The same turns and mirrors carry the whole set onto itself and the rows of a family onto each other. Which other rows belong to the same family as each row named below? List them in the order they appear above.
These 32 rows form 4 families of 8 rows each.
J448: | -293 |   89 |  -99 |   89 | -214 |   36 |   74 |  -82 |  -34 |   34 |  147 |  227 | -324 |   83 |   54 |   -1 |  -38 |  154 |   81 |   29 | -182 |   -6 |   89 |
J936: |  143 |  107 |  -78 |  170 |  106 |   28 |  -69 |  -42 |  -84 |   85 | -129 |  162 |   13 | -154 |  246 |  292 |  117 |  -88 |   -5 |  263 |   19 |  -80 |   64 |
J318: |  131 |  190 |  -78 |  134 |  143 |  146 |   71 |    2 |  -53 |  -44 |  -72 |  159 |   71 | -208 |  123 |  283 |   48 |  -69 |  -83 |  223 |   18 |    2 |   12 |
J695: | -163 |  125 |   81 |  -50 |  -42 |   94 | -176 |  -94 |  102 |  101 |  -72 |  128 | -147 | -130 |  106 |  184 | -169 |  154 | -104 | -298 |  396 |   77 |  -94 |
J372: |  212 |  -53 |    9 |  -66 | -139 | -187 |  -54 |   87 |  108 |  -28 |  134 | -376 |  -81 |  -35 |  216 |  -72 |   32 |   22 |  120 |  346 | -217 |   35 |   36 |
J481: | -126 |  -98 |  316 |  -54 |  -79 |   40 | -235 |  258 |  -77 |  218 |   77 |  -62 | -306 |  -89 |   24 |  148 |   83 |  114 |  -43 |  123 |  -12 |  304 |  180 |
J485: | -221 |  139 |    7 |   45 | -305 | -218 |   30 |  -29 |  -89 |  -33 |  251 |  122 | -267 |   21 |  -24 |   42 | -222 |  126 |  143 |   53 | -164 |  -65 |  107 |
J766: |  175 | -186 |   80 | -130 |  111 |  -62 | -199 |   93 |   10 | -137 |  -89 | -349 |  111 | -170 |   94 |  223 |  126 |  -32 |  -95 |   18 |  327 |   63 |  -28 |
J673: |   50 |   74 | -138 |  123 |  -15 |   47 |  -92 |  -12 |    0 |  127 |   10 |  192 |  101 | -217 |   90 |  378 |   48 |   45 |  -31 |  271 | -139 |   19 |  -86 |
J796: | -117 | -283 |   48 | -157 | -167 | -169 |  -28 |  105 |   22 |   39 |  -11 | -372 | -361 |    8 |  -91 | -169 | -178 |  130 |   17 | -175 |  194 |   81 |  -85 |
J64: |   38 |  -19 |  170 | -115 |  -51 |  114 | -212 |  276 | -265 |  229 |  208 |  -23 | -191 | -191 |    4 |   10 |   44 |  246 | -124 |  109 |   52 |  184 |  111 |
J125: |  126 | -172 | -134 |  -59 |  -36 | -236 |  164 |   66 |   23 |  -40 |   94 | -240 |  -22 |  -29 |  104 | -207 |    1 |   10 |  171 |  387 | -104 |   54 |   65 |
J617: |   19 |  -43 |  264 |  -35 |  -62 |  149 | -214 |  171 | -176 |  165 |   49 |  -95 | -178 | -144 |    2 |  -38 |   89 |  268 | -104 |  257 |  -43 |  288 |   46 |
J573: | -113 | -184 |   49 | -198 | -242 | -180 |  -65 |   -4 |   73 |  -17 |  192 | -296 | -277 |   57 | -113 | -171 | -262 |  143 |  -10 | -171 |  200 |  214 |    2 |
J978: |  286 | -113 |  112 |  -64 |  102 | -120 | -109 |  110 |  -11 |  -90 | -126 | -434 |   91 | -162 |  123 |  144 |  -92 |    1 | -157 |  -20 |  290 |  179 |  -85 |
J908: | -255 |   73 |  -68 |   11 | -169 |  -89 |  -28 | -183 |  -20 |   64 |  179 |  256 | -332 |   76 |  105 |  -44 | -189 |  108 |   18 |  139 | -179 |  -53 |  -19 |
J167: |  290 | -149 |   33 |  -47 |   31 |  -68 | -112 |  142 |    1 |    7 | -112 | -400 |   69 | -159 |   29 |  162 |   34 |  -58 |  -40 |  -41 |  397 |  185 |   84 |
J879: | -193 |  -25 |   30 |  152 |   18 |   51 | -121 |  -63 |  -68 |   47 |  -60 |  218 | -133 | -109 |  -98 |  202 | -222 |   14 |  -88 | -330 |  299 |  146 |    4 |
J46: |  -64 | -140 | -319 |   99 |  -47 | -150 |   73 | -259 |  171 | -180 |  -33 | -139 |  -62 |  -57 |  157 |  172 | -242 |  -80 |   78 | -108 |  233 | -118 |  -20 |
J171: |  -40 |  -46 | -174 |    7 |  -36 | -206 |  158 | -330 |  191 | -181 | -161 | -158 |  -53 |   92 |  149 |  120 | -173 | -127 |  105 |  -71 |  118 |  -93 |  -66 |
J671: |  -36 | -146 |  179 |  -34 | -107 | -190 |  -79 |   40 |   43 | -111 |   74 | -346 | -305 |   70 |   26 | -251 | -243 |  -15 |   61 | -250 |  211 |  155 |  122 |
J901: |  246 | -213 |   37 |   47 |  179 |   73 | -206 |   59 |  133 |   46 | -178 | -281 |   56 | -164 |  149 |   87 |   29 |  -96 | -116 |  -33 |  236 |  249 |  -64 |
J680: |  -36 |    8 | -253 |   69 |  -55 | -230 |  175 | -135 |  133 | -223 |  -31 | -113 |  -60 |   65 |  186 |  176 | -220 | -114 |   37 | -249 |  154 | -120 |  -38 |
J122: |  -85 |  102 |  100 |   21 |  -95 |   87 | -306 | -111 |  -40 |  100 |  -25 |   94 | -241 |  -69 |   26 |  317 | -147 |   37 | -183 | -286 |  323 |   84 |    5 |
J781: |  167 | -195 |  -82 |  -60 |  -41 | -179 |  120 |   34 | -172 |  -48 |  119 | -320 | -100 |   36 |   41 |  -59 |   51 |  -32 |   87 |  341 | -220 |   20 |  137 |
J590: |  140 | -168 |  -80 |   37 |  -75 | -179 |  210 |   70 |   41 |  -65 |  183 | -304 |   14 |   66 |   67 |  -17 |    3 |  116 |   83 |  349 | -177 |  -25 |   33 |
J271: | -155 |  138 |   93 |   -5 |  -45 |   98 | -243 |  -34 |  -82 |   14 | -159 |  101 | -250 | -142 |  109 |  153 | -125 |   42 | -158 | -345 |  276 |  206 |  -15 |
J321: |   94 |   71 |  295 | -134 |  -84 |    1 | -214 |  222 | -187 |  249 |  106 |   -7 | -206 |  -44 |  -29 |  -50 |  100 |  134 |  -93 |  203 |  -16 |  244 |   86 |
J507: |  137 |   30 | -266 |  140 |  -50 | -179 |   64 | -223 |  122 | -205 |    0 |  -97 |   91 |  -61 |  107 |  -20 | -273 |  -88 |   69 | -111 |   95 | -121 | -142 |
J132: | -137 | -221 |   91 | -109 | -263 | -225 | -108 |   22 |    2 |  -11 |   87 | -364 | -309 |  125 |   61 | -148 | -166 |  234 |   20 | -218 |   82 |  167 |   -4 |
J900: | -178 |  132 |  -81 |   24 | -195 |  -22 |  142 | -153 |  -85 |  199 |  135 |  155 | -358 |   70 |   53 |  -98 | -250 |  150 |   79 |   14 | -155 |   33 |   73 |
J948: |  123 |  225 |  -52 |   44 |   86 |   77 |  -28 | -168 |  -98 |   21 |   55 |  181 |  117 | -100 |  250 |  293 |   49 |   -4 |  -37 |  210 |  -24 |    7 |  128 |

Same family as J680: J448, J318, J617, J978, J590, J271, J132
Same family as J948: J695, J766, J796, J64, J171, J781, J900
Same family as J908: J936, J125, J573, J167, J46, J122, J321

The same turns and mirrors carry the whole set onto itself and the rows of a family onto each other. Which other rows belong to the same family as each row named below? List them in the order they appear above.
These 27 rows form 9 families of 3 rows each.
J498: |  -84 |  147 |  171 |  230 |   51 |  -39 |  -88 |   25 |  172 |   -1 | -218 |  233 |  -68 |   78 |  -26 | -252 | -187 | -152 |
J987: |   14 | -155 | -161 |  104 | -175 |   12 | -214 |  220 |  -40 | -203 | -206 | -188 |  186 |   75 |    6 |   46 |  -61 | -217 |
J489: |   25 |  265 |  194 |  145 |   48 | -188 |   66 |  -15 |   16 |  -48 |  -78 |   22 | -245 |  -58 |  -98 | -200 |  -66 | -201 |
J804: | -222 |  120 |  200 |  -20 |  164 |   56 |  225 | -221 |  188 |  136 |   36 |  -53 |  179 |   39 |   99 |  134 |  206 |   92 |
J716: | -355 |   -3 |  114 |   -6 |   91 |  105 |   42 | -166 |  106 |  221 |   85 | -245 |  174 |  -85 |   27 |  -21 |   86 |  205 |
J792: | -176 |  -19 |  131 |   66 |  139 |  250 |  228 |  -80 |  -41 |  316 |  -56 | -210 |   78 |   52 |  252 |  -14 |  170 |  141 |
J217: | -147 | -209 | -137 |  200 |  -46 |   26 | -148 |   96 | -196 |  -36 |  -79 | -305 |  275 |  302 |  -78 |  -42 |   98 | -196 |
J50: |   92 |   54 | -235 |   70 |  -78 |   91 |  -61 |   94 |  -99 | -126 | -169 | -263 |  268 |  159 | -127 |  184 |   64 | -257 |
J467: |   50 | -144 |  -16 |  192 | -112 |    1 | -163 |   48 | -116 |   55 |  -14 | -183 |  427 |  161 | -187 |   81 |   97 | -331 |
J310: |   41 |  211 |  147 |  169 |   72 | -193 |  157 |  -61 |   54 |  -40 | -184 |    7 | -198 |   24 |  153 | -206 | -159 | -236 |
J29: |   53 |   16 |   28 |  222 |   43 | -158 | -132 |  -15 |   77 |  132 | -189 |   29 | -342 |    0 |  136 | -231 | -114 |  -84 |
J164: |   71 |  123 |  267 |  156 |  142 |    4 |    7 | -144 |   -3 |  155 | -287 |  188 | -105 | -106 |   37 | -220 |  -97 | -145 |
J340: |   34 | -144 |   37 |   77 |  -94 |   39 | -273 |   85 | -102 |  -80 |   35 | -163 |  305 |  258 | -177 |   20 |  125 | -288 |
J832: | -141 |   87 |  106 |   -8 |    0 |   14 |  243 | -183 |  -60 |  239 |  -16 |  -74 |  245 | -149 |  158 |  195 |  177 |  123 |
J923: | -235 |   82 |  117 |   72 |  118 |  155 |  161 | -136 |  -31 |  144 |   27 | -172 |  232 |  -20 |  -91 |   26 |  148 |  304 |
J675: |  107 |  188 |  124 |  223 |  116 | -150 |    5 | -231 |   93 |  -23 | -175 |  112 | -268 |   37 |  116 |  -62 |   17 | -123 |
J887: |  204 | -233 |  -82 |   59 |   -5 |   28 | -186 |  268 |  -61 |   58 |  -68 | -138 |  240 |  154 |    2 |    3 |   35 | -337 |
J300: | -222 |   -9 |   -7 |  -35 |  100 |   13 |  200 | -244 |  -53 |  178 |    9 |  -77 |  109 | -124 |  187 |  140 |  103 |  196 |
J344: | -172 |  105 |   81 |   -7 | -111 |  256 |  113 | -151 |   -4 |  259 |  105 | -225 |  119 |  155 |   89 |  122 |  253 |  105 |
J704: | -209 |  102 |   50 |  122 |  -24 |  106 |   17 | -165 |   64 |  353 |   91 | -248 |  138 |   53 |  179 |  -58 |  159 |  248 |
J102: |  107 | -174 | -187 |  -58 | -119 |  -77 |  -43 |  229 |  -58 |  -59 | -176 | -180 |  299 |   68 |   15 |   65 |  137 | -239 |
J220: |  170 |  183 |  -21 |  190 |  142 | -155 |  -11 |  137 |   49 |  157 | -186 |   50 | -174 |  -79 |    8 | -180 | -185 | -194 |
J566: |  -68 | -155 | -189 |   77 |  -20 |   79 | -218 |  206 |   33 |   94 | -144 | -251 |  224 |  153 |  -82 |  -17 |  119 | -408 |
J209: |   14 | -211 | -112 |   52 | -113 |  -67 |  -32 |  121 |  -68 |   85 | -202 | -356 |  245 |   94 |  -95 |  -31 |  100 | -410 |
J192: | -319 |   60 |   35 |  103 |  -61 |   62 |   42 | -132 | -108 |  236 |   54 |  -68 |  313 |   58 |   90 |   71 |  138 |  258 |
J920: |   67 |  140 |  177 |  223 |  146 |  -75 |  -50 | -170 |    2 |  -82 |  -84 |  202 | -143 |  -29 |  -40 | -243 |  -22 | -251 |
J563: |   89 |  115 |  166 |  157 |   61 | -213 | -169 |   97 |   99 |   80 | -125 |   31 | -305 |  112 |   95 | -210 |  -23 | -130 |

Same family as J923: J310, J566
Same family as J29: J340, J832
Same family as J716: J489, J209
Same family as J675: J887, J192
Same family as J792: J498, J50
Same family as J804: J217, J220

